In the data rows, 128 means zero.
Some points, each followed by its number:
[126  96 140 123 118 130 184 124 186  90  94  96 148 126 150 140 137 128
 156 122 118  82 146 116] 0
[153 107 157 121  84 124 152 122 114 138 144 134 115  98  96 152  92 110
 129  97 106 174 117 143] 1
[124 122 124 148 189 174  92 126 139  89  99 106 110 147 136  81 149 218
 138 132 162  98 130 138] 2
[182 145 141  57 121  82  93 140 101 118 137  64  74 136  94 121 109 113
 132 121  82 203  87 139] 3
[ 93 119 173 166 143 170 100 112 192 100  84  73  70  49 128 151 170 121
  95 118  95 109 129 139] 4
[130 144 101  79 141 242  52 212 186 153  93 137 180 115 120 137 218 178
  94 112  99 114 106 105] 5
[118  80 146 147 102  79 156 106 102 100 104 109  90 143 115 137  70 123
 135 113 148 124 159 141] 6
[128 124 156 110 131  76 131  85  73 113 142  64  57 156 136 117  92 117
 120 105 126 157 110 148] 7
[188  87  68 122 158 113 138 184  64  95  92 192 139 169 110  73 106 187
 121 170 215 114 137 125] 8
[ 86 176 178 133 100 129 112  71 178 225 207 127 165  99 101 140 135  93
 104  87 109 133  93  78] 9
[149 127 102 155 107 172 100 169 205 152 122 178 177 116  90 150 191 119
 141 164 138 133 122  86] 10
[118  69 140 136 108  66 164 105 101 102 109 106  77 132 118 130  62 131
 136  99 130 133 138 141] 11
[164  66 125 140 137 133 115 139 127  93  73 142  94 134  70  89 102 191
 121 114 181 110 139 142] 12
[ 51  95  97 130 118  68 121 104  45 129 146 158  64 148 174 180 115 120
 145 168 144 198 150 142] 13
[103 151  90 133  94 169 126 110  79 196 149 141 192 141 197 125 129 109
 117 128  99 119 146 157] 14
[117 128 107 108 107 198  92 160 105 114  75 103 107  86 192 172 179 110
 111 141  79 149 137 193] 15
[156 185 157  84 113 134  79 142 155 143 157  96 112  90 131 140 167  80
 126 122  74 183  90 124] 16
[136 138 154 139  94 129 187 101 135 146 147  91 181  92  98 122 108 127
 156  95 112 100 120 129] 17
[123  89 107 115 134 150 115 140 179 152 135 145 181 153  86 148 134 171
 139 122 149  93 104 104] 18
[130 157 154 104 137 124 107  89 120 152 190  75  97 158 137 176 127  80
 103 116  70 170 101 144] 19
[ 93 138 101 109 111 123 147 127  72 142 150 135 129 166 177 152 123 119
 149 152 113 135 140 154] 20
[102 117 116 153 107 155 130 140 159 123 100 147 152 108 164 124 157 149
 141 159 141  89 148 112] 21
[ 95 165 178 196 150 102 129  93 150 141 132 106  98  85 112 110 141 102
 114 142 154 117 136  99] 22
[112 100  94 120 130 160 120 149 136 135 118 163 168 134  97 102 131 162
 126 144 155  98 112 110] 23
[172 147 131 117 130  86 109 124 138 128 160 136 139 166 114  78 117 131
 166 151 137 131 113 105] 24
[209 127 114 107 115 116 120 163 125 136 149 125 145 173  74 121 100 124
 133 127 124 148 104 155] 25
[ 90  96  95 118 119 115 105 139 173 165 148 177 175 143 123 139 136 157
 139 134 140  81 137  90] 26
[169  91 106 138 112 142 156 161  70  83  83 130 121 154 165 112 100 156
 117 131 141 138 165 162] 27
[171  68  94 123 151  54 182 129 130  61  99 118 117 192 136  84  85 171
 178 160 154  98 133 131] 28
[139 153 144 136  88 165 120 115 153 158 153 124 177 158 114 122 127 122
 123  90 112 136 134 136] 29
[142 181 144  78 120 121  78 131 161 159 151 109  93  92 127 147 158  65
 132 127  72 188  82 114] 30
[ 90 161 151 170 153 135 112 100 101 101 118 132 115 135 153  80 123 154
 134 152 190 102 151 123] 31
[118  80 123 159  77 108 173 146 162  82  47 174 134  67 168 144 127  98
 130  99  96  84 204 120] 32
[151 153 102  79  75 157 134 174 128 149 133 146 189 166 177 165 147 111
 137 130  69 141 126 133] 33
[109 106  79 152 134 169  96 151 148 116 102 164 168 172 138 113 163 169
 147 164 178 102 134  79] 34
[ 90 135 152 149  97  92 192  85 122 150 157 109 149 125 156 115  94 127
 160 111 133  81 141 102] 35
[107 143 114 127 156 127 122 147 129 138 137 155 114 114 141 124 154 105
  91 145 127 127 129  84] 36
[149 134 127 132 137 123 100 142  68  86  76 113  49 125 165 118 124 112
  99 174 124 175 132 170] 37
[122 105 138 126 112 132 104 131 110  99  91 102  83 122 153 142 126 126
 137 122 127 159 156 148] 38
[ 60 196 142 159 126 166 128  86 133 167 163 115 166 117 197 141 155 120
 124 119  90 106 141 126] 39
[114 170 201 147 125  83 185  62 117 134 154  94  78  43 123 154  97  50
 102  91  66 159 121 153] 40
[118 132 137 138 133 147 134 151 170 139 111 166 112  25  93 183 181  88
 102 133 112 149 127 122] 41
[122 168 171 117 127 117 105  86 106 162 165  73  95 153 136 150 124  82
 103 110  80 173  99 149] 42
[109 134 129 179  76 112 168  98  92 156 121 167 158  68 154  93  96 136
 161 122 169 119 161 129] 43
[ 91 145 162  97 106  77  93  68  74 137 156  97  37 153 161 136  87  94
 122 119 119 176 130 183] 44
[144 141 107 116 107 148 125 122 103 158 133  84 151 158 135 115 102 136
 140 108 112 128 101 147] 45
[157  86  93 137 119 140 150 139  77  82  79 122 113 146 153 124 106 134
 131 140 133 137 170 178] 46
[ 82 137 136 136 125  98 156  91  84 139 132  99 122 125 168 123  86 135
 158 126 133 112 141 172] 47
[104 136  87 149 124 223  64 155 111 114  74 124 123 144 238 167 198 111
 118 159  75 167 169 183] 48
[127 105 148 161 102 161 165 135 151 142 106 159 143  57  91 170 138 115
 117  90  96 140 139 127] 49
[119 160 143 190 141 101 147  94 140 169 175 140 177 107 109 110 127 102
 145 126 145 127 130 100] 50
[144  95 107 165 158 133 155 168 165 107 112 185 204 109 114  85 142 207
 142 157 195  59 141  93] 51
[123  97 128 180 158  70 198 103 179 163 176 118 176 103  17 131  98 137
 161 144 171  74  80  67] 52
[129 136 161 123 118 156 136 108 158 174 140  78 157 114  86 147 122 114
 116  73  85 102 100 136] 53
[125  82  58 127 142 137  95 163  58  98  70 149 125 195 196 109 118 192
 127 147 163 100 159 149] 54
[127 167 158 102 123 111 116  86 110 154 167  68  93 151 139 145 125  90
 100 104  89 174  95 141] 55
[156 130 140 111 129  96  92 123 115  98 152 148 119 206 118  68  95 171
 156 124 200 137 138  87] 56
[135 110 123 221 166 131 174  90 111 134 158 168 154 171  72 108  74 145
 123 139 190 103 150 151] 57
[118 156 156 143 134 156 103 118 183 146 155 111 130  85 105 151 172 125
 136 136 136 145 109 115] 58
[ 71  62 125 102 158 161  92 162 153 126  97 149 125 137 104 147 143 204
  87  97 177  72 121  79] 59
[135  96 109 158 131  91 202  97  49 103 140 114 123 149 123 116  52 157
 185 143 169 134 141 180] 60
[ 77  92 134 124 112  63 159  84  58 103 106 108  59 140 187 116  77 108
 126 100 113 139 157 140] 61
[ 75 137 174 117 159  95 106  63 141  87 146  96  65 155 134  71 114 161
 144 116 163 110 148  89] 62
[124 141 105 212 148 216 159 144 162 156 133 175 210 132 110 168 162 102
  95 161 138 111 149 147] 63
[152 170 115 122 180 150  95 178 211 149 156 184 153 112  34 126 183 112
  89 160 159 141  81  66] 64
[122 126 104 168 153 198 126 180 204 185 108 151 206  88  92 183 192 142
  99 130 117  78 123 118] 65
[138 135 134 102 111 147 142 121 167  88 117  65 141 155 185 105 140 125
 140  99  72  94 156 109] 66
[161  55  93 117 150  77 189 130 136  50  89 114 117 190 122 106  78 163
 188 151 161  90 139 132] 67
[141 147 162 131 162  97  89 105 161 141 168  88  78 109  46 138 121  93
 105 139 132 164  80 118] 68
New points follow, each followed by the numbers of its three nearest points above, nearest first.
[ 89 151 161 151 134 112 148  77 127 175 173 138 145 112  87 144 118  93
 114 120 142 120 126 133] 50 22 17
[147 138 110 107 110 147 121 118 117 147 125  81 156 141 141 112 117 147
 151 111 113 120 104 143] 45 29 17
[147 139 168 137 108 111 182 101 128 159 147  92 176 101  93 120 105 130
 166 100 104  92 113 136] 17 53 35
[ 70 151 186 140 160  89 114  70 131  90 142  97  69 159 140  74 103 151
 131 110 161 106 149  95] 62 31 22
[ 82 162 233 185  90 132 195  44  95 151 151  71 108  54  89 145  87  79
 120  50  99 146 152 166] 40 17 1
[119 162 172 149 143 164  99 122 192 134 156 103 141  93  91 145 147 118
 134 124 125 141 102 122] 58 53 29
[ 93 167 168 195 149 112 125  94 153 143 125 116 104  86 116 114 132  98
 114 141 145 123 134  96] 22 50 58
[132 158 125 104 191 161 102 165 129 134 123 135 115  89 124 146 175 134
  89 145 118 141 102 130] 36 58 41
[146 138 151 131 146 122 110 112 132 113 153 155 128 134 100  46 111 179
 142 119 205 117 127  84] 56 24 31
[126 112  99 119 136 157 115 148 142 140 120 156 159 128 110 107 124 173
 128 142 152  98 100 119] 23 18 26
[ 74  99 150 154  97  92 157  84  90  85  84 116  64 129 203 134 103 101
 128 107 120 135 197 160] 61 6 38
[108 135 114 117 171 119 121 123 161 147 157 130 134 147 119 172 138 111
 118 146 104 112 121 119] 36 58 26
[156 151 125 117 121 134 147 121 187 157 179 117 195 170 108 152 143  86
 142 131 103 115 117 113] 29 53 50
[149 146  91  85  86 157 134 164 117 144 128 146 184 167 157 167 149 106
 126 133  77 130 126 138] 33 20 45
[162 104 150 102  67 127 153 133 122 138 137 129 120 114  77 148  99 104
 137 106 103 160 115 147] 1 25 49
[107 127 139 178  72  98 174  99  98 143 119 168 163  81 156 110  97 128
 160 127 169 124 160 126] 43 35 47
[ 86 128 156 149 100  82 184  70 129 156 144 106 154 138 154 121  93 126
 182 108 124  75 148 110] 35 47 17
[ 99 150 142 120 132  82 100 108 127 147 178 127 107 135 123 130 132 123
 163 143 163 140 102  87] 24 36 50
[119 184 156 166 137 150 130  97 207 174 187 184 201 124  92 101 156 100
 132 123 151 102 135  88] 50 9 29
[168 145 149 153  99 133 168 128 125 105 126 111 137  99 102 125 115 114
 152 130 112 169 139 142] 1 17 49
[ 63  89 135 116 114  59 153  78  62 115 110 125  59 130 189 120  81 116
 114 108 125 122 152 147] 61 11 47
[ 49 143 149 166 124 183 164  88 147 187 139 158 185  80 173 168 165 111
  99  87  93  74 163 128] 39 14 49
[141  99 123 158 127  89 201 106  44 113 131 111 122 150 125 112  52 163
 173 155 183 143 145 186] 60 6 47
[149 108 160 101  72 117 156 124 126 131 141 132 121  90  93 133  93 126
 136 105 104 171 123 149] 1 17 49
[167 159 144  78 125 150 150 130 119  97 100  89 137 101 199 105 133 125
 122  72  45 117 143 135] 66 45 38
[112 114 111 134 122 192 146 157 125 108  94 165 179 106 163 135 161 162
 140 129 103  94 156 136] 21 23 0
[141 123 130 130 124 108  85 123 124  94 147 149 100 208 138  65 109 169
 147 126 191 131 133  88] 56 24 31
[125 105 131 172 158  79 190 100 173 177 167 131 176  91  20 133 100 135
 170 141 175  83  83  70] 52 50 17
[100 150 187 178 143  97 176  76 129 128 142 108 100  63 120 112 105 102
 134 112 130 122 134 133] 22 40 35
[132 133 110 123 127 175  93 150 116 137 116 132 157 119 111 124 148 141
  95 128 143 127 112 130] 23 36 45
[139 124 102 158 105 165  95 173 208 158 134 169 178 134  90 160 183 108
 140 164 141 129 119  92] 10 18 65
[ 96 146 173 106 109  85  91  68  73 138 160  96  49 143 156 137  86 100
 128 118 109 193 132 175] 44 7 42
[141 104 146 145  98 168 167 145 142 146 118 163 131  63  96 170 137 109
 121  94 114 136 143 132] 49 41 1
[148 142  95  75  88 157 126 174 108 156 137 152 177 170 168 159 159 100
 124 125  81 145 130 132] 33 20 14
[113 174 129 136 134 122 137  94 164 183 209 164 218 157 133 114 135 113
 125 120 140  95 131  82] 50 29 26
[ 75 195 136 157 135 167 109  97 142 183 157 139 168 110 192 130 160 122
 120 124  90 116 138 119] 39 14 29
[101 153 154 105 150  82  99 107 100 121 145  77  69 129 138 124 118 127
 135 139 154 143  96 130] 7 55 44
[145 140 124 145 144 123 101 132  62  94  93 105  54 118 156 114 128 105
 101 161 142 191 122 174] 37 38 46
[116 113 114  48 136 207  72 189 133 140 109 104 132 119 101 169 184 131
  90 105 104 142  77  97] 5 16 36
[ 92 128 101 102 105 134 133 133  84 144 148 140 148 158 185 156 126 105
 149 152 124 142 149 160] 20 14 47
[168 118 127 120 147 153 164 161 157  82  94 102 144 139 129 108 136 150
 145 132 130  59 146 121] 0 66 21
[133  98 139 150 169 151 110 152 194  81  83 112  92  80  93 132 165 126
 113 138 133 107 125 125] 4 58 41
[120 159 165 149 139 152 115 122 183 139 150 112 139  88  79 143 169 120
 130 137 129 134 108 109] 58 22 53
[127 111  87 122 138 145 117 141 136 134 115 150 162 132 109 107 145 161
 132 126 154 111 121 107] 23 18 34
[ 66  87 145 113 103  66 152  83  59 108 108 123  65 138 180 116  70 119
 118 116 125 120 162 145] 61 11 6
[132  91 143 141 142 143 118 116 145  85  90  85  71 152 151 151 113 131
 121 108 102 122 168 176] 38 46 6
[107 102 135 151 111 136 154 135 152 120  92 161 146  60 110 128 127 141
 103  85 122  87 161 109] 49 21 32
[229 125  89 119 153 106 116 149  85 115 148 143 115 190  62  98  84 125
 104 158 162 165 102 172] 25 24 8
[113 135 151 151 129 144 128 142 183 143 110 157 108  23  97 187 173  77
  93 133 105 145 113 130] 41 49 58
[127 164 130 168 143 142 106 107 163 147 153 141 137 107 107 123 156 106
 115 156 134 141 102 107] 58 36 50
[179  75 128 155 147 156 118 165 128  81  73 135  95 140  70  91 103 176
 122 111 184 115 149 146] 12 27 2
[128 120  72  92  85 160 132 147 158 153 141 158 193 185 170 177 165 126
 128 133  61 129 156 121] 33 14 29
[121  94  74 106 135 123 113 154  83  96 111 139 121 169 184 109 122 156
 125 144 160  92 138 121] 54 27 46
[161 143 102  74  71 158 141 179 133 150 128 156 186 155 163 156 155 110
 117 124  69 136 131 135] 33 29 14
[114 134 105 161 149 208 113 175 216 171 116 155 208  76  90 180 188 137
  92 135 102  85 121 104] 65 10 63
[151 162 129 127 165 223  87 176 217 107  76 132 150  98 150 137 218 129
  83 117  85  83 134 102] 5 65 10
[103  94  73 148 139 165  98 150 154 125 112 178 166 183 129 121 165 169
 146 176 183 103 134  72] 34 23 26
[224 127 105  98 114 123 120 158 124 132 153 131 149 184  88 125  92 133
 141 126 108 154 116 155] 25 24 45
[168 143 126 124 145 128  99 145  63  87  91 107  44 107 155 111 125 106
  98 156 132 178 126 172] 37 38 46
[124  96  99 152 130 117 156 138  90 126 107 170 163 123 119 109 115 135
 113 142 167 107 123 121] 23 21 36
